In the rows, 128 means zero.
Each path below is one point turned by a fixed rotation once a step. After each direction that follows a path, write how fast that rotation turns it, in deg/step (0 if it stays still).
Each turn is a multiple of 5 degrees from 10 to 175, or 0.
Each row of a path follows its step; steps can be skipped.
Rotation 1:
step 1: [134 127 123 125 135 118 124 129 132 130 126 130 122 117 131 130 132 134
 137 124 130 141 131 137 128 124 132 132 125 122 125 127 121 125 120 131
 123 127 118 124 126 126]
step 2: [134 126 136 129 126 116 127 123 125 135 131 126 126 123 145 127 134 128
 134 129 131 132 132 132 119 128 135 124 133 131 119 126 123 123 130 125
 132 128 122 125 127 131]
step 3: [135 126 131 125 120 121 132 119 139 127 126 119 126 122 135 139 135 130
 136 131 131 137 135 128 121 123 126 128 129 124 131 125 133 131 126 131
 126 125 132 130 128 134]
step 4: [133 128 136 129 125 121 127 129 139 130 130 139 122 132 136 137 130 131
 128 134 133 133 126 129 122 132 133 140 130 125 125 122 131 128 120 129
 133 130 127 132 118 130]
step 6: [130 125 126 126 127 121 127 128 136 136 125 130 122 131 123 135 141 130
 128 130 134 130 132 133 135 136 130 129 130 125 124 132 125 131 121 142
 129 120 138 125 127 125]
step 7: [133 128 127 133 120 118 126 131 132 140 138 132 128 118 126 125 135 131
 128 126 127 123 135 130 133 139 130 133 137 131 123 131 123 127 123 123
 129 131 130 127 123 128]
step 9: [134 128 133 122 131 125 120 129 133 129 127 134 119 117 129 132 133 133
 139 119 122 134 133 135 134 127 138 135 124 129 121 129 123 126 124 128
 124 129 125 129 125 131]
step 10: [129 131 125 132 126 115 130 125 127 135 125 127 124 124 138 130 132 130
 136 127 124 131 135 129 122 126 139 124 131 123 118 132 124 123 126 126
 127 131 113 125 128 129]
step 11: [138 124 130 128 125 123 132 121 126 135 123 124 125 119 136 138 136 123
 138 130 130 135 130 135 121 123 130 127 127 129 121 122 136 129 126 134
 125 125 132 125 129 134]
step 12: [131 131 136 135 123 117 127 122 138 127 132 132 125 122 136 136 135 136
 128 132 126 136 127 133 122 127 126 136 129 123 124 128 135 133 120 126
 133 131 125 132 124 126]
[128 126 126 131 126 128 130 129 130 130 129 129 124 128 126 127 127 129
 127 129 127 126 124 127 128 128 125 126 126 127 126 129 127 130 128 129
 130 127 131 127 126 127]
45
[129 126 130 127 130 127 128 127 128 127 128 131 129 127 125 128 126 128
 127 125 130 129 126 131 129 127 129 131 127 129 128 125 129 127 125 130
 129 130 130 124 127 129]
140
Rotation 2:
step 0: [117 127 132 137 123 130 134 129 136 131 127 123 127 117 131 130 127 126
 130 120 125 132 140 131 133 127 122 134 125 133 131 120 121 134 130 135
 122 121 127 135 127 142]
step 1: [133 118 133 130 122 130 136 135 125 126 129 123 130 123 132 135 132 128
 126 140 138 123 119 121 128 131 128 129 123 134 130 128 138 130 135 124
 113 125 129 132 138 128]
step 3: [122 126 131 140 128 135 127 131 129 124 131 125 133 121 125 120 136 124
 130 138 138 121 125 130 128 128 133 141 133 125 123 141 119 122 136 133
 126 128 131 134 123 126]
step 4: [135 120 128 129 134 132 137 121 125 136 114 124 130 124 123 126 135 124
 135 131 132 131 123 130 121 137 126 127 132 134 129 119 131 126 124 136
 138 114 131 127 130 125]
step 5: [118 131 127 127 133 133 128 126 134 127 131 123 123 131 117 137 122 123
 128 130 128 126 127 141 130 143 139 131 130 136 124 128 127 137 132 127
 121 129 135 134 124 132]
step 6: [122 127 132 125 136 122 128 131 130 139 125 132 128 127 133 136 143 126
 136 136 130 136 118 128 132 124 123 127 121 125 133 128 121 127 133 124
 125 118 137 133 128 135]
step 7: [127 127 130 125 124 133 118 119 129 132 120 131 133 133 121 129 136 140
 124 128 129 123 121 134 127 122 138 127 132 134 121 120 133 134 137 128
 116 123 123 128 130 120]
step 8: [126 142 133 136 128 125 134 129 123 139 120 124 132 124 130 125 126 127
 123 120 129 133 135 134 119 119 132 131 123 132 122 130 118 123 134 131
 125 125 136 138 123 134]
step 10: [129 128 130 143 121 126 140 135 131 136 122 134 123 139 125 138 125 131
 124 130 133 133 126 129 121 134 135 129 126 135 122 120 127 129 126 120
 128 127 128 117 128 135]
step 12: [126 126 134 136 123 138 137 124 130 135 120 135 127 128 127 127 140 137
 127 129 133 124 128 126 134 128 132 133 129 125 142 119 129 122 128 134
 133 122 132 126 118 121]
[131 127 129 130 129 130 126 127 127 129 125 129 130 126 130 125 126 128
 129 127 127 127 132 130 128 131 130 129 127 130 129 130 128 129 126 129
 130 127 128 130 129 128]
80
Rotation 3:
step 1: [126 118 128 125 134 122 131 130 124 130 138 119 134 128 126 133 138 122
 122 117 130 126 129 134 129 126 132 129 118 127 126 139 131 131 123 138
 123 126 134 126 124 126]
step 2: [117 124 129 125 120 123 120 123 124 127 133 118 129 117 130 131 127 121
 127 136 131 131 128 121 122 134 134 126 121 120 128 134 133 117 125 126
 128 131 136 129 123 131]
step 3: [120 131 133 128 128 133 129 130 133 137 138 131 134 132 132 136 134 120
 132 125 115 135 132 127 126 133 124 123 126 129 126 127 130 123 128 124
 128 138 133 128 115 132]
step 5: [131 134 126 132 119 133 119 121 127 133 125 122 127 115 127 127 131 128
 130 129 114 129 123 123 130 125 129 133 135 135 120 125 128 130 131 131
 131 129 140 121 126 132]
step 7: [127 125 125 132 129 125 134 119 123 126 125 116 118 129 119 126 122 117
 128 135 127 131 124 125 130 123 124 122 130 124 131 135 136 124 128 138
 127 126 134 120 132 132]
step 8: [121 126 135 125 127 138 138 120 130 141 131 133 130 116 124 129 126 122
 128 130 130 137 127 131 125 125 130 117 127 132 131 134 129 134 130 133
 123 129 137 124 125 126]
step 9: [131 117 135 132 126 117 133 129 127 130 124 130 123 126 122 127 133 115
 127 120 129 132 120 129 116 130 127 123 118 124 137 124 128 131 127 129
 129 130 132 132 120 127]
step 10: [131 116 130 125 130 128 119 123 127 123 130 129 138 121 122 124 133 127
 122 129 121 129 123 124 126 127 123 125 137 124 130 135 130 128 125 135
 130 134 140 133 117 133]
step 11: [129 121 129 127 124 139 118 127 131 137 129 122 131 129 130 123 138 130
 126 128 126 135 124 135 128 137 135 131 116 131 131 138 127 129 127 129
 130 129 125 128 116 135]
step 12: [127 134 127 129 128 120 119 134 114 129 128 117 134 132 128 128 137 120
 130 130 118 137 126 129 120 128 121 131 124 129 131 134 136 123 125 129
 131 126 127 120 130 133]
[130 127 126 128 129 128 129 128 127 128 126 126 128 131 126 131 127 126
 128 128 126 125 127 130 123 127 126 130 126 128 127 128 128 127 127 128
 125 125 127 131 128 127]
135
[129 126 130 132 127 129 126 127 127 128 129 129 128 128 130 127 124 130
 125 126 130 127 130 129 127 130 129 127 125 127 128 130 128 128 130 126
 126 126 127 127 127 127]
155
[131 128 129 126 127 125 127 130 126 126 128 128 129 129 129 128 125 127
 125 130 129 127 124 127 126 130 128 127 127 127 128 127 129 127 128 129
 130 130 129 125 132 129]
140
[130 129 125 130 129 129 127 127 126 128 127 128 127 128 130 130 124 128
 131 127 124 131 130 125 128 130 129 128 128 130 126 126 127 129 127 130
 128 128 127 127 130 127]
40
Rotation 4:
step 0: [132 127 132 129 126 126 130 131 131 123 126 138 130 128 118 135 125 125
 132 125 128 131 131 129 123 131 118 121 126 127 126 129 125 133 137 139
 135 140 133 119 129 120]
step 1: [119 129 132 132 124 129 129 128 128 124 134 135 133 127 115 128 125 130
 125 137 125 140 126 127 127 121 139 122 132 133 134 121 129 128 131 134
 127 126 132 123 130 121]
step 2: [125 128 132 131 120 119 133 134 129 127 135 131 127 123 127 122 133 126
 132 129 119 126 135 127 127 131 135 131 129 131 123 127 129 141 125 143
 127 138 129 128 128 121]
step 3: [129 128 118 129 133 127 129 132 125 136 133 128 131 131 125 126 127 118
 131 136 126 130 125 125 125 123 131 121 139 137 118 124 127 134 130 138
 133 123 131 120 127 125]
step 5: [130 120 124 122 134 120 123 133 125 123 134 127 126 134 118 127 137 125
 121 123 131 129 132 135 127 137 127 132 137 132 122 130 123 130 129 137
 134 125 126 121 135 126]
step 6: [136 115 131 120 129 127 126 125 132 124 123 130 134 136 118 136 130 123
 131 136 122 131 128 125 125 132 124 123 125 130 132 125 134 131 134 132
 134 132 134 121 134 124]
step 8: [128 128 129 124 123 121 126 132 137 121 132 126 125 126 130 130 129 119
 137 129 119 138 121 133 124 133 132 130 133 128 131 121 131 139 128 136
 134 137 132 126 129 121]
step 9: [123 131 129 134 132 132 130 131 123 134 124 132 130 126 123 122 131 114
 134 129 126 139 123 125 126 127 129 117 123 131 128 131 125 137 129 138
 128 126 129 118 125 123]
step 10: [122 131 132 129 133 120 136 127 124 128 143 129 130 122 118 130 126 123
 129 124 120 126 123 133 135 131 135 120 136 127 131 124 129 136 126 128
 128 131 126 123 134 127]
step 11: [131 124 125 130 127 120 123 132 119 126 130 134 130 132 119 125 131 132
 133 121 126 128 130 131 131 127 124 129 130 125 119 127 127 136 126 140
 134 125 129 113 127 118]
[128 129 128 130 128 129 127 126 127 127 124 127 130 129 127 125 128 129
 128 129 127 130 126 127 128 128 126 129 129 128 128 126 133 129 130 129
 124 126 130 126 128 130]
135
[128 128 129 128 127 129 125 128 129 128 125 126 130 131 129 129 125 127
 129 130 129 128 126 126 126 126 125 127 129 127 126 126 125 130 127 129
 132 128 127 126 127 126]
130
[129 124 127 127 127 126 129 127 128 129 128 127 126 129 129 128 129 128
 126 132 126 123 130 128 128 127 128 129 128 129 127 127 127 126 128 130
 128 124 127 127 129 130]
40
[126 126 127 130 130 128 127 126 125 129 129 128 127 128 127 129 126 126
 126 129 129 128 128 123 128 128 130 129 128 126 131 126 126 127 130 126
 125 131 126 128 128 126]
125
[128 132 129 127 129 128 129 127 128 130 126 130 126 127 131 127 129 128
 131 131 128 128 126 128 130 128 131 127 130 128 127 127 126 131 128 131
 125 127 126 129 130 128]
55
Rotation 5:
step 0: [142 136 124 121 129 133 128 128 129 127 127 124 135 132 127 121 136 122
 126 132 131 127 124 114 127 115 137 129 126 130 129 122 125 132 121 132
 129 125 128 122 126 128]
step 2: [128 143 126 124 129 131 120 121 127 124 126 127 131 135 130 126 122 125
 119 125 128 130 123 130 127 120 131 131 134 128 128 117 126 120 131 134
 128 127 131 117 117 132]
step 4: [132 133 127 128 122 133 135 119 125 116 121 122 133 138 130 136 124 130
 129 134 131 125 125 131 131 123 134 128 133 134 122 121 134 138 131 131
 128 132 129 122 125 134]
step 5: [131 136 125 124 135 119 129 129 138 133 118 129 135 130 128 136 123 126
 120 125 128 134 125 131 129 124 132 125 132 128 134 121 135 141 130 131
 120 133 123 126 124 128]
step 6: [125 139 127 134 127 122 134 119 129 125 129 129 132 126 123 131 124 123
 127 142 123 128 127 122 128 119 134 131 129 130 139 130 129 137 134 130
 132 125 127 118 125 133]
step 7: [125 135 125 120 130 118 138 123 136 131 135 127 126 138 125 139 127 130
 129 133 126 127 128 122 117 124 127 127 128 132 126 116 134 133 124 134
 132 129 129 123 130 125]
step 8: [134 143 133 131 121 126 126 127 133 125 129 130 127 130 119 132 117 125
 120 132 124 135 124 131 126 128 128 125 130 129 123 127 133 139 120 132
 139 121 127 124 128 125]
step 9: [136 144 123 125 128 122 121 130 130 129 130 137 124 137 136 132 128 130
 136 132 128 122 121 126 127 126 136 127 133 130 136 126 130 136 126 126
 133 122 130 126 127 123]
step 10: [130 132 139 125 126 128 129 133 132 130 132 128 122 133 127 128 118 121
 130 133 131 116 128 131 131 131 133 138 132 132 131 121 134 136 126 134
 134 131 128 113 131 127]
step 11: [134 138 129 126 135 133 128 124 129 130 131 130 132 130 132 128 123 123
 123 132 129 120 117 128 117 131 129 128 141 131 126 123 121 135 121 128
 129 134 119 124 123 123]
[126 128 125 128 129 128 131 126 129 128 125 127 131 129 128 130 128 127
 127 127 127 129 129 129 132 129 128 128 128 126 127 126 127 127 133 124
 130 131 127 128 129 128]
35
[126 126 126 127 127 128 130 127 130 126 128 128 125 129 127 128 127 129
 133 129 131 124 130 125 128 127 129 128 128 125 125 129 131 128 128 128
 128 129 128 126 128 129]
120
Rotation 6:
step 0: [121 119 136 136 129 125 131 136 126 128 127 128 135 126 131 129 135 129
 132 139 123 131 119 121 124 116 134 132 136 131 134 125 132 128 122 131
 125 125 120 119 129 123]
step 1: [130 135 128 127 134 133 123 128 126 129 124 120 128 139 126 122 136 121
 124 124 129 120 116 124 131 121 133 145 131 128 130 127 132 131 125 119
 126 132 123 130 123 126]
step 2: [126 137 133 134 124 128 123 142 125 122 126 127 126 129 122 129 132 130
 129 125 125 133 126 123 133 140 138 134 121 127 124 126 134 131 127 131
 130 133 126 144 137 127]
step 5: [117 120 127 127 126 117 131 124 133 128 128 127 136 127 124 125 129 141
 118 133 125 135 122 133 135 138 134 135 132 130 125 130 130 130 130 136
 126 121 132 128 135 128]
step 6: [127 127 119 128 130 131 127 124 128 139 138 117 129 122 128 121 131 141
 124 131 135 125 129 128 132 115 131 131 126 134 134 123 137 133 120 133
 126 132 128 122 130 133]
step 7: [129 140 125 132 124 132 126 131 122 128 130 125 127 125 127 128 127 124
 122 131 135 132 134 123 141 126 129 136 134 130 135 119 117 138 122 126
 127 121 135 134 125 123]
step 8: [132 125 135 129 123 126 132 139 130 121 130 131 131 128 135 130 137 129
 132 116 129 138 129 121 135 124 136 132 137 136 124 128 124 134 137 137
 125 131 133 122 133 127]
step 9: [139 122 131 127 126 129 125 125 122 127 131 126 126 133 129 124 140 124
 129 123 126 112 125 133 131 129 125 127 134 134 136 126 124 138 130 133
 129 137 118 128 132 135]
step 10: [126 132 125 130 122 124 126 129 129 123 125 125 130 129 120 136 127 134
 129 125 126 124 131 127 122 137 128 135 132 134 140 143 118 131 125 130
 123 124 123 143 128 132]
step 11: [124 123 128 125 127 139 132 130 132 125 137 129 131 123 130 128 140 141
 131 136 116 131 130 131 116 123 133 131 135 134 123 130 128 121 128 131
 124 124 127 135 127 132]
[131 128 129 132 129 129 127 130 129 125 127 129 129 129 127 130 131 126
 127 127 126 126 128 129 126 126 127 127 128 130 127 131 127 128 125 130
 125 128 126 128 126 126]
35
[128 128 130 128 128 129 129 126 127 129 128 127 130 129 127 128 126 127
 128 125 131 125 126 129 126 127 126 127 130 126 132 125 129 129 125 128
 129 128 128 129 125 130]
125
